One turning vector, and how many steps it has turned
The counts run from 0 to 368.
[ 96 100  72 118 111 129 161 115 127  77 172 134 132 157 146 122 176 153
 119 138  77  92 134  99 163 133 158 120 129 114 123  94 151 171 157 174
  96 172 140 110 117 142 172 134  80 152 160 158 121  97 122 154 124 156
  87 104 141 115 116 109  98 105 140  75 157  91 120 175 127  94  82 105
 161 111 144 155 139 134] : 341
[144 108 150 107 104 112 161  89 146 104 116 141 106 203 119 152 118 145
 103 111 143  95 139 112 184 101 174 111 132  73 134 114 131 143 114 141
 105 145  89 183 135  73 102 114 129 138 149 119 144 149  70 135 148 157
 115 122 130 161 116 105 118 118 178  59 136 110 115 115 135  69 114 114
  91 104 137 109 161 129] : 179
[131  81  83 104 120 144 142 100 142 116 126 109 123 172 131 106 130  84
 157 119 117 139 143  88  98 136 188  86 114 119  99 160 100 122 131  78
 139 115  62 135 118 129 127 172 145  98 102 126 122 107  79  93 174  86
 132 159 151 128 132 133 109 125 121 207 104  98  80 111 112 162 133 125
 146 134 123  95 143 121] : 41
[110 109 105 119 122 197 129 116 177 157 141 142 102  83 113 105 176 167
 108 137  76 115 144 138 158 145 170 122 171 107 134 118 174 112 126 155
  94  67  87 132  95  90 149 161 166 150 162 146 138 126  87 130  97 112
 108  96  92 101 112 129 109 125 174 128 105 169 113 148  89 114 131  99
 131 150 127 136 161 100] : 90
[128  83 154  99 130 119 158  85 158 104 108 100  90 158 118 132 140 173
 139 127 136 114 177  90 131 100 162 142 152  72 131  76 170 139 164 165
 152  91 138 131  90 116 102 130 144 123 100 136 123 161  93 128 172 114
 131 112 158 117 143 130 124  85 121 117 131 114 109 117 138  88 101 115
  94 142 108 135 186 104] : 345
[154 106 141 120 134  90  87 122 121 110 159 124 104  79 120 147 144 114
 137 107 149 114  98  88 153 136 148 126 219 112 153 125 141 133 181 166
 158 130 130 140 165 146 130 144 152 105  96 111 110 114 137 113 125  77
 111 123 156  77 135 136 158 106 113 145 118 168 153 119 125 112  99 126
  92 101 145 101 107  77] : 167
[127 145  90  84 173 126 158 122  66 113 178 107 129 133 150 115 155 129
 136 128 143  96  92  91 130 146 107 123 113 168 152 109 186 122  95  98
 137 138 132  80 135 155 146  87 104 145 142 107 100 110 148 115 142  48
 148 217 165 113 134 157 133 171 111 170 138  99 126 150 132 128  99 122
 148 115 119 163 148 165] : 21
[118 118  93 115 101 147 161 112 160 127 157 109 126 144 127 124 158 155
 134 127 115 129 169  86 129  99  84 108  58 109  98 113 132 121 131 116
 138 194 156  76 118 120 158 170 144 131 151 119 152  75 127 132 172 146
 118 157 162 162 148 102  59 136 151 124 138  72 102 171 102 115 148 108
 135 167 133 161 139 127] : 219
[147 167 159 127 159 143 136 137 149 148 142 153 122 103 101 129 100 127
  97 110 149 132 168 176 143 101 140 140 115  84 156 139 125  96 102 194
  80 103  93 119 166  90 142 115 153 167 143 122  94 163  79 124  74 146
 158 163  80 161 109 124  92 137 177 122 190 155 118 128  89 101 153 115
 125 113 129  79 104 119] : 11
[130 114 100 128 133  97 173 140  65  91 150 121 116 168 172 132 120 138
 147 136 143  73  88  73 139 130 122 128 129 162 150  96 148 126 120 113
 132 153 165 144 141 137 145  99  94 133 136 120 133  98 168 128 157 111
 125 179 195 109 155 137 114 158 135 113 158  75 117 153 142 102  87 106
 129 111 153 150 136 184] : 20
[135 112  83  89 103  85 139 141 119  81 114 125 176 171 180 136 106  72
 172 147 144 142 134  66  95 144 123 114 121 160 143 127  93 145 147 104
 160 181  92 126 141 190 153  84 105 113  77 134 149 107 114 123 146 131
 121 119 151 159 149 143 133 149 120 105 140  95 149 126 130 138 121 161
 130  82 146 149  85 154] : 242
[123 144 144 117 117  91 118 103 116  85 101  90 161 139  82 155  90 121
 101 109 136 151 141 135 127 117 140 130 133  90 127 124 138 191 174 156
 161 105 101 128 129 119 124  86 134 144  60 142 136 130  97 152 111 193
 124 109 129 155 121  77 121  97 139 107 168 122 131  63 109 148 149 150
 120 114 124 119  98  95] : 117
[142 109  95 108 116 137  72 150 116 141 155 149 136 107  90 122 134 103
 175 110 112 113 146 102 108 155 139  80 124 115  89 171 115 123 104 125
 115 145 104  82 182 150 108 213 133 102 191 105 141 104 138 106 127  53
  90 148 109 131 145 127 111 123 125 163 113 145 130 176  68 144 112 114
 143 118 107  97 122 141] : 46
[ 65  94  96 111  90 155 145 113 135 158 114 114 148 114 161 154 161 147
 151 158  93 126 177  58 114 111 132  84 124  96 144 112 121 126 120 148
 106 103 136  96 132 138 128  83  98 110 114 155 141  82 147 113 137 118
 130 116 134  98 157 162 156 138  98 162 103  98 145 129 100 150 112  69
 152 160 102 112 142 126] : 3
[109 161  79  94 135 160 108 159 154 182 123 101 155  89 118 114 143 124
 133 184  63 155  99 173 100 109 125 131 135 143 131  92  98 124 130 122
 116 133 145  99 122 134 166 161  94 107 159 112 142  48 123 134 110 125
  70 128 118  88 108 122  83 141 126 126 112 134 101 230 109 123 129 151
 164 141 155 143 117 108] : 336
[158  78 123 106  97 105 142 132 112  86  91 140 162 190 168 132  95  89
 155 119 164 135 129  89 139 134 156 132  93 123 116 137  80 161 155 107
 147 180  97 180 138 165 146 103 124 135  44 143 127 129  84 121 148 150
 100 119 136 148 133 118 109 129 118  83 160 114 124  96 122 119 131 154
  98 107 156 130  77 164] : 241
[142 124 152 134 125 104 154 107 136 101 140 123 106 178 130 168 125  82
 135 122 140 103 106  91 143 135 139 154 117 137 134 132 132 109 183 164
 134 179 127 149 114 152 151 109 158 133  96 133  72 112  96 134 136 115
 139 110 133 187  93 113  78 132  91 132 130  98 130 152 147 108 153 161
 151  77 110 140  72 178] : 160
[ 75  87 109  96  82 147 135 106 135 105 121 126 155 130 152 139 181 146
 134 119  98 112 155  54 129 150 155 101 153  89 137 108 158 158 136 131
 128  92 112 107 162 157 133 130  97 124 107 160 180  84 154 135 151 110
  86 108 143  90 129 148 168 108 113 143 122 144 144 111  93 121  92  92
 141 142 103 127 173 132] : 2
[151 139 172 124 136 150 157 137 108 141 140  94  92 168 128 155  94 132
 179 115 170 112 148 108 102  78  90 149  96 137 135 113 169  83 129 165
 110 118 138 165 151 125  84 110 174 101 143  98  78 133 110 129 143  81
 134 137 129 154 138 153 131 137  77 136 146 110 138 135  99 111 139 162
 155  89  94 123 115 189] : 104
[145 142 139 140 131 149 109 116 146  85 123 118 158 128  90 119 117  95
  97 152 150 122 136 148 142  69 120 145 107  91 134 102 107  93 110 130
 119 168 135 125 150  85 154 183 140 108 106 145  69 125  98 109 103 111
  82 155 153  93 108  83 115 129 160 111 187 143  92 133  98 122 151 139
 152 108 183  96 107 127] : 135
[136 166  90 123 140 116 138  98 138 128 163  90 166 123 138 138 149 100
 123 136 134 125  96 117 121 126 134 109 122 146 157 128 111 132 159 127
 155 182 118  84 113 140 182  64 144 165  88 126 120  52 150 107 114 140
 123 194 143 174 100 128 111 131 150 166 161 110 110 161 133 163 142 149
 131 137 121 145  90 105] : 77
[119 157  93  81 128  91 151 151 130 121 109 116 164 172 129 141 118  90
 184 140 134 156 116  87  82 127 107  83 111 149 141 118  82 135 141 116
 166 144 104  84 131 183 147  51 108 130 102 104 164 109 133  98 142  91
 111 148 141 172 146 150 149 129 114 160 114 101 154 132 122 163 132 165
 148 119 110 149 110 143] : 243
[134 117  99  97  78 143 157 139 132  93  69 146 155 118 162  99  65 112
 115 130 126 147 140  94 106 114 117 117 149 131 100 120 131 123 109 110
 127 158  51 139 166 150 136 177 136 144 147 135 167 129 111 143  96 172
 104 103 129 128 132  96 107 164 161  50 150 126 131 128  87 109 163 169
 134  93 171 107 103 105] : 297
[120  93 102  89 121 123 188 111 146  87 157 143 120 168 173 114 147 140
 142 112 113 106 160  78 137 125 147 106  81 129 168 130 152 119  93 109
 108 113  50  99 126 155 133  90 115 137 127 117 106 122 136 131 132  92
 176 160 143 166 131 168 143 159 148 163 107 110 103 106 135 135 133 116
 152 131 121 184 141 125] : 182
[128  92 155 143 105 125 165  90  76 120 117  90 143 136 181 146 120 111
 144 115 172 112 107  85 126 105 121 146 107 138 147 119 166 152 159 115
 157 170 105 177 138 149 130  96 161 120  69 150 110  78 151 168 151 125
  97 140 168 122 109 127 117 134 103  98 142  76 124  87 130 117 133 168
 174  86 140 130 112 136] : 364
[ 91 107 119 148 113 118 138 133  92 108 123  89 124 155 121 161 142 149
 136 126 139 117 105  85 127 144 153 131 139 116 103 121 192 212 173 154
 143 119 132 142 135 138 107 122 115 148 135 158 168  99 141 154 157 138
  55  99 139 130 130 130 142 111  98 117 137  84 139 130 119 121  92 132
 154  68  71  76 159 195] : 285
[ 99  89 101 106 103 151 143 111 163 143 155 106 123 155 148 144 188 137
 179 153 126 131 136  68 104 148 143 107 121 129 110 114 127 123 162 115
 172 141 128 121  98 143 132 135 135  96 112 127 186  63 141 115 204  85
  78 125 163 109 138 147 117 122 110 158  89 102 117 163 122 141 109 144
 165 139 114 152 154 135] : 163
[108 118  82 111 126 158 116 145 129 164 118 131 166 100 165  97 125  89
 169 135 109 142 145  73 126 163 131  98 128 154 123 146 125  90 132  90
 141 134  92 113 116 170 157 150 136 128 104 149 157  71 149 103 154  61
  84 160 134 134 127 178 124 159 127 163 119 182  98 157  82 163 114 135
 153 139 131 108 106 135] : 330
[126 138 103 133 110 109 136 142 124 164 134  99 113 141 159 129  64 139
 160 170 125 135 135 173 105 133 126 103 121 179 148 123 127 118 107 127
  60  67 102 122  98 164  92  90 119 128 138  85 142 135 124  69  99  85
 152 164  69 134 179 201 121 121 119 156 100 112 115 141 146 175  98  80
 122 139  91 128 150 132] : 65
[136 156  84 135 127 143 108 129 169 142 169 122 162 164 108 123 136 125
 146 139 125 139 110 158 131 139 157 126  92 173 120 157 106 126 153 110
 144 144  78 150  87 119 184 115 128 182 128 137 188 110 102 103 135 178
  85 134 137 164 133 152  97 134 172 119 169 129  83 167  99 119 132 159
 165 114 119 149 109 140] : 157
[157 125 139 156 109 123 116 131 103 119 122 109 152  88 135 129  71 121
 123 176 141 117 129 194 170  87 107 123 122 132 137  81 127 143 122 128
 102 102 158 156 141 113 112 143 138 126  72 118 105 150 120 128  73 170
 157 153 103  42 149 119 108 130 116 107 135 130 140 109 138 162 116  74
 104 152 175 133 111 101] : 314
[133 112 132 141 127 130 126  72 155 106 229 120 106 137  77 142 141 165
 154 121 144  85 140 112 131 105 133 122 104 109 137 161 154  80 127 142
 132 149 134  95 133 139  81 142 162 129 150 120 123 121 164 110 117  85
 103 171 152 144 144 170 121  89 121 186 160 140  84  99 107 136 109 101
 150 132  90 135 169 136] : 306
[152 134  82 102 106 149  84 183 137 157 146 145 152  92 143 108 115 152
 127 141 127 136 168 126 135 156 139 104 119 162 124 169 127 103 128 121
 143  69 135 110 119 130 156 111 145 166 115 134 182 148 123 110 103 172
 148 131  83 121 190 126 121 123 169 133 149 138 153 138  59 159 148  94
 105 156 116 124 121 107] : 151
[106 106 118 137 107 144 110 135 117 135 155 112  88 106 138 121 151 147
 123 168 135  66 149 126 163 135 168  90 111 139 104 120 167 131 106 103
  94  78 151 147  81  97 119 158 174 139 103 118 123 152 111 111 152 109
 139 170 104  94 160 154 112  84 111 159 128 153 104 127 114 167  94  74
 113 159  74 120 160 154] : 146
[140 113 122 125 133 101  96 143  86 120 160 119 139  65  98 139 128 146
  90 102 143  94  72 149 191 127 127 140 186 124 104 117 168 166 148 107
 143 134 160 142 171  93 152 136 184 133  94 137 163 108 157 151 130 167
  72 144 116 121 128  67 128 122 150  82 138 133 161 117  98 127 121 115
  79 123 134 105 110 130] : 112
[161 128 112  90 118 116  90 138 123 102 173 157 118 100  92 121 115 122
 148  91 136 109 121  69  94 155 115 104 149 127 113 164 131 110  94 142
 140 169  99  89 199 175 110 147 135 123 182 105 140 137 154 101 105  84
  94 145 131 158 154 137 118 129 127 140 158 161 135 156  70 130 119 130
  94  88 101  66 109 156] : 45
[162 140 128  84 146 121  95 171 147 128 132 124 133  70 118 134 122 100
 122 110 124 167 116 126 119 150 116 146 174 112 134 115 120 134 164 183
 161 151 174  93 204 128 144 162 117 116 111  98 153 125 124 125 146 118
  83 104 119 110 137  85 106 113 120  98 158 203 153 196  78  89 110 133
  93 132 143 104  89 136] : 334
[131 133 159  97 137 127 148 115 127 170  87 127 112  92 115 129 125 126
 111 111 137 136 183 128 111 133 154 104 186  74 152  96 123 121 144 184
 109  67 142  93 155 118 114 115 150  92 118 100  96 145 105 112 138  93
 182 132 102 102 149 112 133  97  96 166  87 142 169 106 137 154 126  72
  85 162 107  78 113 109] : 5
[156 144 125  97 124 154 184 116 156 148 107  91 112 169 131  92 108 131
 158 146 115 128 185 135  87  60 140  90  89  93 140 100  90 126 105  85
 133 119  93 141 101  85 147 124 139 137 103 126 122 129  58 121 162 150
 134 176 146 137 155 115  83 128 199 126 131  65  98 159 110  95 154 125
 118 137 147 122 126  89] : 97
[127 128 104  64 113 144 179 171 135 124 124 155 148 187 163 116 102 141
 130 148 129 119 141 123 114 130 114 149  87 138 139 113 128 134  79 129
  98 144 105 120 159 114 156 129  80 150 185 134 166 131  92 148 161 153
 108 126 131 139 124 105  75 160 145  66 151 111 109 182 112  70 128 155
 155 104 158 168 139 164] : 14
[144 158 114  86 137  98 162 134 127 122 190 132 111 152  88 142 132 140
 139 109 143 111  48 159 156 131 119 155 126 177 142 127 140 144 137 115
 142 176 137 131 132 100 164  82 138 138 142  70 173  72 150 132 134 164
 123 156 134 199 128 117  96 137 148 118 106  81 120 152 143 103 130 143
 120 119 137 193  93 134] : 360
[155 148 151 154 148 141 119 125 122 168 145  97 140  58 118 146 139 140
 122 144 148  96 111 174 162  94 104 163 165 150 151 124 169  84 142 137
 133  78 152 154 147 111 130 106 199 115 104 108  88  95 137 153  95 140
 138 156 137  97 131 118 155 142 108 130 100 105 157  79 117 148 154 118
 129 113 137 128 100 115] : 110
[113 146 132 151  89 153 131 141 136 145 119 104 132 133 136 144  97 139
 132 176 138 133 153 183 136  94 132 121  56 117 136 131 106 161 132 107
  56 104 129 148  84 106 141 105 134 167 101 154 106 129  79 154 106 183
 107 132  63 150 124 134  89  92 138 101 151 103 102 148 131 178 138 127
 145 141  96 127 105 152] : 319
